In the data rows, zero lies at 4.5, halfway between 4 and 5.
Here are some points, each followed by its number:
ndarray[0 6 4 3 6 4 2 7 5 3 4 7 2 4 3 0 6 3 4 3 8 5 7 4 4] 0
ndarray[5 8 6 5 3 2 5 2 7 5 5 2 3 6 4 6 3 7 3 5 3 7 7 5 1] 1
ndarray[6 4 4 2 4 7 3 5 1 6 5 2 4 5 5 7 4 7 1 5 1 4 6 6 5] 2
ndarray[5 2 1 3 5 5 2 3 4 5 2 3 8 7 0 8 6 5 2 6 2 0 8 2 6] 3
ndarray[5 5 6 3 6 3 6 6 4 6 6 9 6 4 6 5 3 3 6 5 5 8 2 8 6] 4
ndarray[5 4 4 0 8 5 1 3 6 4 2 5 7 1 5 1 2 3 4 2 6 1 3 5 5] 5
ndarray[3 6 6 4 5 7 3 7 3 5 6 8 4 4 3 5 6 7 3 5 5 5 6 0 4] 6
ndarray[6 5 7 5 6 3 2 1 2 4 2 5 8 3 6 5 0 3 6 3 5 2 4 3 5] 7
ndarray[7 6 5 4 6 5 6 3 4 5 5 4 5 2 4 6 6 6 6 7 5 5 2 6 5] 8
ndarray[4 4 3 7 6 5 3 4 2 4 3 4 6 4 7 5 4 4 6 8 1 1 8 2 5] 9
ndarray[4 2 4 3 4 5 8 5 5 7 2 3 4 3 3 6 6 8 4 2 3 5 9 5 7] 10
ndarray[4 4 5 3 4 4 5 5 5 5 3 2 6 5 7 5 5 5 2 3 2 5 3 4 6] 11
ndarray[4 3 7 3 8 2 3 5 5 1 6 2 7 6 3 4 3 6 3 4 3 7 3 6 6] 12
ndarray[3 4 2 6 5 6 4 5 8 3 3 3 5 2 3 4 5 4 7 8 6 3 9 3 3] 13
ndarray[3 4 8 4 3 1 3 4 4 5 5 5 7 3 3 4 7 1 3 6 5 4 3 7 3] 14
ndarray[3 6 5 4 4 6 4 6 3 5 5 7 4 4 3 4 6 6 3 5 5 5 6 1 4] 15
ndarray[3 5 4 5 6 6 2 2 2 7 4 5 3 3 8 0 3 6 8 2 7 6 4 0 3] 16
ndarray[7 7 5 5 5 3 4 3 6 7 4 5 7 8 5 3 5 3 6 2 8 4 9 4 8] 17
ndarray[7 4 5 5 5 2 7 6 8 5 6 7 3 3 7 5 3 7 4 6 3 6 6 7 5] 18
ndarray[3 2 4 2 4 6 3 6 4 6 4 3 3 4 2 3 7 6 4 2 3 1 3 2 7] 19
ndarray[6 5 6 3 2 2 5 2 1 4 6 3 6 7 4 6 5 2 3 5 1 8 0 8 1] 20
ndarray[6 3 6 3 1 3 6 6 3 5 3 3 3 1 0 6 4 1 6 6 2 2 6 8 1] 21
ndarray[6 3 5 3 5 3 5 7 2 5 4 5 3 2 4 7 4 6 5 4 3 6 3 5 4] 22
ndarray[5 6 6 6 6 4 5 4 8 6 5 5 6 6 5 3 6 5 0 6 6 6 4 3 1] 23
ndarray[7 8 7 7 4 4 6 4 4 4 3 2 6 6 3 2 6 5 3 6 3 5 4 2 2] 24
ndarray[5 5 9 5 4 5 5 4 5 4 5 5 3 5 4 4 5 6 7 2 5 8 3 9 3] 25
ndarray[4 6 4 3 7 6 2 7 5 3 7 8 3 2 4 5 2 5 3 3 8 1 6 0 4] 26
ndarray[9 5 3 9 6 6 6 5 7 5 6 4 3 7 4 5 5 8 8 6 8 8 6 6 3] 27
ndarray[6 5 5 6 3 4 2 4 0 4 5 3 6 6 5 6 3 2 4 9 2 5 0 5 5] 28
ndarray[7 3 4 4 4 5 3 3 7 2 6 7 5 6 4 5 3 2 4 3 7 6 2 6 6] 29
ndarray[5 5 2 5 6 3 6 2 4 6 5 5 8 4 4 5 5 9 7 4 8 1 4 6 6] 30
ndarray[8 4 4 6 5 4 4 1 0 6 7 4 6 7 4 7 4 5 7 7 3 4 0 6 4] 31
ndarray[3 4 4 3 5 6 4 5 4 4 5 6 6 6 5 3 6 4 5 5 5 2 6 4 6] 32
ndarray[4 3 7 5 8 4 4 3 7 4 5 4 5 3 6 5 2 5 7 0 6 1 9 1 7] 33
ndarray[4 5 5 1 6 6 5 5 4 6 3 6 4 4 3 6 5 5 4 4 3 6 8 4 7] 34
ndarray[7 6 4 2 5 3 6 4 5 4 4 5 7 3 6 5 2 5 6 5 4 6 0 6 3] 35
ndarray[5 3 6 8 5 5 4 4 5 4 7 5 4 5 6 4 4 5 6 6 4 4 7 4 4] 36
ndarray[4 6 5 4 4 8 3 4 3 5 3 4 4 7 2 3 4 6 4 4 5 4 7 0 5] 37
ndarray[2 4 5 6 5 4 2 6 4 7 2 6 4 5 5 3 4 6 4 5 6 2 2 3 2] 38
ndarray[3 8 3 7 5 4 7 6 5 6 5 4 3 4 5 5 3 7 4 4 9 8 4 3 4] 39
ndarray[3 4 2 5 5 6 4 5 7 3 3 3 5 2 3 4 5 3 7 7 6 3 8 3 3] 40
ndarray[6 5 5 5 5 7 4 1 6 5 6 6 6 6 5 5 5 3 4 4 4 5 4 6 7] 41
ndarray[5 4 8 7 4 3 6 5 6 4 5 4 5 7 3 4 6 2 5 6 4 5 2 6 5] 42
ndarray[4 4 1 3 4 7 0 6 2 4 9 8 3 7 3 3 5 3 6 7 4 7 6 2 5] 43
ndarray[3 6 6 7 5 0 4 4 1 7 5 7 2 7 3 4 3 6 2 2 3 4 5 2 2] 44
ndarray[7 6 5 4 6 6 7 2 4 5 5 4 5 3 5 5 6 5 5 7 5 5 2 7 5] 45
ndarray[7 2 5 3 4 4 6 2 4 6 1 3 4 4 3 7 5 4 5 6 3 2 7 3 5] 46
ndarray[5 6 5 4 5 4 5 7 6 6 5 2 6 8 4 5 5 5 4 2 4 5 9 3 8] 47
ndarray[4 3 5 6 3 4 4 4 3 3 5 3 6 5 6 5 5 3 4 6 3 3 2 5 5] 48
ndarray[2 3 5 5 4 4 3 6 4 4 4 4 4 7 3 6 4 8 1 4 6 4 4 3 3] 49
ndarray[4 6 6 3 4 4 8 6 4 5 6 2 4 4 7 6 4 5 1 4 4 9 1 7 5] 50
ndarray[4 5 4 6 4 4 6 5 3 4 5 5 3 5 0 4 5 2 5 3 6 3 4 4 4] 51
ndarray[6 6 2 5 6 4 5 3 5 3 5 2 8 5 4 3 6 3 4 5 8 7 5 6 7] 52
ndarray[5 7 5 4 1 4 5 5 5 4 6 3 0 3 2 7 6 4 6 4 4 6 1 7 5] 53
ndarray[8 8 9 4 4 3 6 3 5 5 7 6 7 5 8 4 2 0 5 4 3 6 5 7 3] 54
ndarray[7 3 5 5 4 6 3 5 4 1 6 2 5 6 8 6 5 6 4 6 3 8 5 9 6] 55
ndarray[3 7 3 7 4 5 7 6 5 5 6 4 4 4 5 5 3 6 5 5 8 7 4 3 4] 56
ndarray[4 4 4 6 4 4 6 5 2 4 5 5 3 5 0 3 5 1 5 3 6 3 5 5 4] 57
ndarray[0 5 4 4 4 7 7 7 6 5 4 5 6 4 4 4 4 1 3 5 6 8 4 4 5] 58
ndarray[6 3 4 6 7 6 5 3 6 6 2 2 5 4 7 4 5 6 6 5 6 6 8 3 5] 59
ndarray[5 4 3 4 5 6 6 6 5 5 3 4 3 3 7 5 3 9 5 4 6 5 5 1 4] 60
ndarray[5 9 7 6 3 2 7 7 6 6 5 4 3 6 5 7 4 7 3 4 4 7 1 8 3] 61
ndarray[6 4 7 6 6 0 5 8 4 3 5 6 4 3 6 6 1 5 7 7 6 6 2 9 3] 62
ndarray[6 9 2 2 2 3 3 3 3 5 4 4 6 5 4 4 4 4 3 2 8 3 1 3 4] 63
Which point above is nearest to each new point by angle? Its number follows each.
ndarray[5 3 5 9 5 4 4 4 5 4 7 5 4 5 7 5 3 5 7 6 4 4 6 4 4] -> 36
ndarray[3 3 3 3 3 6 7 4 6 4 3 1 4 4 3 5 8 5 4 2 3 6 5 4 7] -> 10
ndarray[5 5 9 5 4 5 5 4 5 4 5 5 3 5 4 4 5 6 6 3 5 8 3 9 3] -> 25
ndarray[4 4 4 4 5 7 4 5 5 5 6 6 6 6 5 3 6 4 5 5 5 2 5 4 6] -> 32
ndarray[5 3 6 5 5 3 5 4 4 7 3 0 6 7 5 8 6 4 3 4 3 4 4 3 7] -> 11
ndarray[4 7 6 3 4 4 8 6 3 6 6 1 4 4 7 7 4 5 1 5 3 9 0 8 5] -> 50
ndarray[4 2 6 6 5 2 5 4 3 7 7 4 2 1 4 5 5 7 3 5 2 8 2 6 1] -> 22
ndarray[5 9 2 4 1 4 2 1 2 3 5 2 4 7 5 4 5 3 4 4 6 6 2 4 2] -> 63
ndarray[4 4 7 4 5 6 4 5 6 4 4 3 4 2 6 3 4 4 4 2 7 0 3 5 3] -> 5
ndarray[4 7 4 1 5 3 3 2 1 5 3 6 6 4 3 3 3 8 2 4 6 6 4 4 4] -> 63
ndarray[7 9 3 5 5 3 4 3 5 7 3 3 6 6 3 4 3 4 6 4 5 2 8 1 6] -> 17
ndarray[6 7 6 6 6 4 5 4 8 6 4 5 7 6 5 3 6 4 1 6 6 6 5 2 2] -> 23
ndarray[5 6 2 6 1 4 4 2 3 5 5 5 7 4 6 4 4 2 7 7 3 2 6 4 4] -> 9
ndarray[6 4 2 6 6 2 4 3 5 6 3 5 4 2 4 4 5 3 8 9 2 2 5 6 5] -> 9
ndarray[5 5 2 7 3 7 3 7 4 2 8 5 4 7 6 5 6 4 4 6 4 9 5 8 7] -> 55
ndarray[6 3 6 4 2 4 6 6 3 5 3 3 3 2 0 6 4 1 6 6 2 2 6 7 3] -> 21
ndarray[4 6 4 1 5 3 2 2 1 4 3 6 6 4 4 2 3 8 2 4 7 6 4 5 3] -> 63
ndarray[6 4 4 3 4 6 3 4 1 6 5 2 5 5 5 7 4 7 2 5 1 4 6 5 6] -> 2
ndarray[3 5 6 7 4 0 4 4 2 7 5 7 2 7 3 4 3 6 2 2 3 4 5 3 2] -> 44
ndarray[6 3 4 6 7 7 5 2 6 6 2 2 4 4 8 5 5 7 7 5 6 6 8 2 5] -> 59
ndarray[5 4 7 6 6 1 6 7 4 4 4 6 5 4 6 5 1 5 7 7 6 6 2 9 3] -> 62
ndarray[4 5 5 1 6 6 5 5 3 7 2 6 4 3 3 6 5 5 5 4 3 6 9 4 8] -> 34
ndarray[3 6 3 3 6 4 4 6 5 6 4 4 6 5 8 5 2 6 3 3 5 4 5 6 6] -> 11
ndarray[7 6 2 5 4 4 2 4 3 7 4 3 7 7 2 5 5 4 1 5 6 1 5 1 7] -> 3
ndarray[5 4 8 8 4 3 6 5 6 3 5 4 5 7 3 4 5 2 6 6 4 4 1 6 5] -> 42
ndarray[4 3 6 6 6 3 5 3 3 7 6 4 2 1 4 5 5 7 4 5 3 7 2 6 2] -> 22
ndarray[5 2 7 3 8 2 3 5 6 2 7 3 6 5 5 5 3 6 4 4 2 8 3 6 5] -> 12
ndarray[3 3 4 7 3 4 6 5 4 5 4 3 5 5 6 6 6 7 5 5 2 5 8 5 7] -> 10
ndarray[2 5 0 1 5 5 5 7 4 3 7 6 4 7 4 3 8 5 6 4 3 7 5 5 5] -> 43
ndarray[7 6 4 3 5 4 5 4 5 4 4 5 6 3 6 6 3 5 5 5 4 5 1 7 3] -> 35
ndarray[6 5 4 7 4 7 5 3 3 7 3 6 2 5 7 5 4 8 4 6 4 7 5 3 4] -> 60
ndarray[3 4 4 5 6 2 4 5 5 4 3 6 5 3 4 2 5 6 4 4 9 4 5 6 3] -> 0
ndarray[4 6 4 2 8 6 2 7 5 3 8 9 3 2 3 5 2 5 3 3 7 1 6 0 4] -> 26
ndarray[5 6 6 6 7 4 5 4 9 6 5 6 7 6 5 2 6 5 0 7 6 6 4 3 1] -> 23
ndarray[4 4 4 7 5 7 6 4 3 4 3 1 2 3 5 4 4 4 7 7 1 4 8 5 5] -> 9
ndarray[4 6 4 1 5 3 3 2 1 5 3 6 7 4 4 3 3 9 2 3 6 6 5 4 4] -> 63
ndarray[6 3 4 6 6 7 5 2 6 6 3 3 4 4 8 5 5 6 6 5 6 6 8 2 4] -> 59
ndarray[5 3 8 7 4 3 5 5 6 3 5 4 5 7 3 4 5 2 6 5 4 4 2 6 5] -> 42
ndarray[8 8 9 4 4 2 6 3 5 6 6 6 7 5 7 4 2 0 5 5 2 6 6 7 2] -> 54
ndarray[1 6 5 4 3 4 6 9 5 4 5 3 4 7 7 3 6 5 2 4 2 6 8 5 6] -> 47
ndarray[5 5 6 3 5 3 6 6 4 6 6 8 5 4 6 5 3 3 6 5 6 8 2 8 5] -> 4
ndarray[2 6 3 4 5 4 3 8 6 3 3 5 4 3 5 2 5 4 5 5 7 4 6 2 5] -> 0
ndarray[4 6 6 3 4 4 7 6 3 6 6 2 4 4 7 6 4 5 2 4 4 9 0 7 5] -> 50
ndarray[5 3 4 6 6 6 4 3 4 7 5 5 6 5 6 8 4 6 6 6 3 5 2 4 5] -> 31
ndarray[8 8 9 4 4 3 6 4 6 6 7 7 6 5 7 4 3 0 6 4 3 5 6 7 2] -> 54
ndarray[5 3 3 4 5 6 5 6 5 5 9 4 2 5 5 4 7 3 4 9 2 6 3 5 3] -> 43
ndarray[3 5 3 4 5 4 4 7 5 6 4 5 5 4 8 6 2 6 3 3 5 3 5 5 5] -> 60
ndarray[2 3 9 5 3 0 3 4 5 5 5 5 7 2 3 4 7 0 3 7 4 5 3 7 3] -> 14
ndarray[7 2 4 3 4 4 6 3 5 7 2 3 4 3 3 7 5 3 5 5 3 2 7 3 5] -> 46
ndarray[5 1 4 1 5 5 1 4 2 5 5 5 8 3 6 3 3 5 2 2 4 3 0 3 5] -> 5
ndarray[4 4 5 5 3 7 5 6 5 2 6 3 5 4 7 4 3 5 4 5 4 4 6 5 6] -> 55
ndarray[4 6 4 3 4 9 3 4 3 5 2 4 4 8 1 3 4 7 3 3 5 4 7 0 5] -> 37
